A single turn carries every row of the set below to another of its rows. Some are shown first; where does it send the rows asked next?
Z731: [ 35  33   5 -37 -31 -29 -29  23 -11   6   3 -18  13  -2 -19]
Z905: [  2  27  17 -39 -14  -9  12  17  -4 -26   5 -26  -5 -20 -10]
Z554: [  8  18  32 -37 -20  -4 -10   5 -31   3  32  -7  12 -43 -17]
Z645: [ 28  33   2 -25 -17 -23 -15  30  -7   6 -13  23 -12 -47  26]
Z592: [ 18  29  -6 -52 -11 -27  -1  23   3 -32   1 -33 -12 -21  11]
Z267: [ 10  30 -17 -47 -30  -8 -25   4  -9   4  22 -24  -5 -27  44]
Z944: [  1 -10  13 -44 -25 -32  10   0 -20   3   3 -11  25 -36  13]
Z239: [  9  12  18 -45 -16 -13 -15  16 -22 -26  44 -22   0 -29  -2]
Z641: [ 19   6  11 -34   9 -15  -1   3 -29  -4  20 -43 -10 -49  -7]
Z988: [ -2 -12  14 -52 -20 -48  -2  12 -12  -4   5 -16  -2 -46  -2]
Z784: [ 38  19 -13 -24 -51 -14 -10  20 -30   5  11  -8 -11 -15 -18]
Z599: [ -2  41  -4 -30 -27 -23 -32  21  -2  -5  21 -24 -14  -9  -4]
Z793: [ -3  16  10 -50 -18   0 -20   5  -8 -10  28  -9 -27 -55  -8]
Z236: [ 22   8  15 -35   8 -13   4  -6 -31  13  12 -34   5 -50  -7]
Z120: [ 25  15 -10 -54 -19 -33 -25  20 -21 -22  38 -29  -9 -30  21]
Z438: [  6   7   5 -34 -32 -11  -2   4 -29   5  -5 -10  34 -41  31]
Z628: [ 37  37 -23 -47 -24 -24  -1   6 -16  21 -27  -8  -8 -51  14]
Z371: [ 38  33 -27 -52 -15 -19 -31  -2  -2   2   1   6  22 -32   8]
Z748: [ 20  47 -17 -44 -16 -24 -43  14   3  -5   8 -16  11 -16  13]
Z888: [ 50  15 -18 -34 -41  -9 -14  18 -27  -6   7   3  -8 -30 -20]
Z535: [ 15  16   4 -63 -16 -23 -11 -19  -3  36  10   0  11 -44   5]
Z511: [ 12  11  18 -28 -14 -35  10  24   1  -8   8  14  -7 -18  14]
Z377: [  4  30  23 -30 -21   0  18   5 -16   4  -6 -10  -1 -35 -18]
Z113: [ 17  24 -12 -57 -25 -21 -18 -12  -5  29  12 -15  13 -28  35]
Z940: [ 35  33 -26 -56 -16 -34  -7  18  -4  -9 -15 -25 -13 -37  23]
Z164: [ 54  18 -13 -46 -26 -16 -26  18 -17 -12   2   4   7 -32 -23]
Z37: [ 47  28   0 -47 -21 -26 -33  20  -9  -5   0  -7  16 -18 -23]
Z962: [ -1   5   7 -48 -21 -45 -23  26 -15  -8  -2 -21 -19 -62   3]
Z897: [ 29  28   0 -25 -46 -23 -16  23 -22  11  10 -19   0  -1 -16]
Z430: [ 38  23 -24 -55 -26 -40 -30  13 -26  11  20 -22  -6 -40  30]
Z256: [ 30  22 -10 -33   2 -20 -17  11 -31   5   9 -52 -11 -47  23]
Z654: [  0  26  -7 -43 -27   2 -27  12 -10 -16  29 -23 -26 -41  21]
Z455: [ 21  36   3 -34 -27  -6  12   0 -21  28 -22  -1  -2 -49  -6]
Z948: [ 36  16 -25 -47 -24 -13  -8 -12 -14  10   5  20   9 -42 -11]
Z941: [ 26  28   2 -35 -12 -41 -16  35   2  -2  -8  13 -22 -40  22]
Z299: [ 37  28 -10 -47 -29 -30 -25   2 -35  40   9  -6   4 -53  16]
Z890: [ -3  24  -3 -24 -36 -15 -10  10 -14   3  25 -10 -26 -20 -23]
Z286: [ 22  28   9 -18 -22 -10   0  21 -12   6  -8  27   0 -38  24]
Z617: [ 17  17  11 -35 -10 -47  -5  30   7  -9   3   9 -18 -25  15]
Z817: [ 22  25  18 -37 -26 -13 -15  -3 -37  36  14   0  13 -53  -8]
Z379: [ 30  16   5 -33   4 -13  -2  -8 -34  26   3 -34  12 -49   8]
Z771: [  4  11  15 -59 -13 -14 -13 -11  -4  15  18   3  -8 -57 -17]
Z904: [  3  21   0 -37 -27 -24 -36  30 -24  -5  -9 -20 -12 -67  23]
Z762: [ 14  12 -13 -33 -34 -11   2  -6 -18  10  17  13 -15 -37 -27]
Z679: [  8  23  -2 -29 -34  -7 -25  18 -31   1 -12 -14  15 -57  37]
Z642: [ 15  18  17 -19 -21 -17  13  19  -8   0   2  23   2 -23  18]
Z789: [ 34  24  -8 -31   1 -17 -12   0 -34  22   2 -42   5 -48  23]
Z723: [ 21  14   0 -34   5 -19 -12  12 -28  -7  17 -51 -18 -48   9]

Z904 turns into Z962
Z299 turns into Z430
Z940 turns into Z592
And these:
Z286 turns into Z645
Z37 turns into Z731
Z236 turns into Z379
Z748 turns into Z599
Z267 turns into Z654

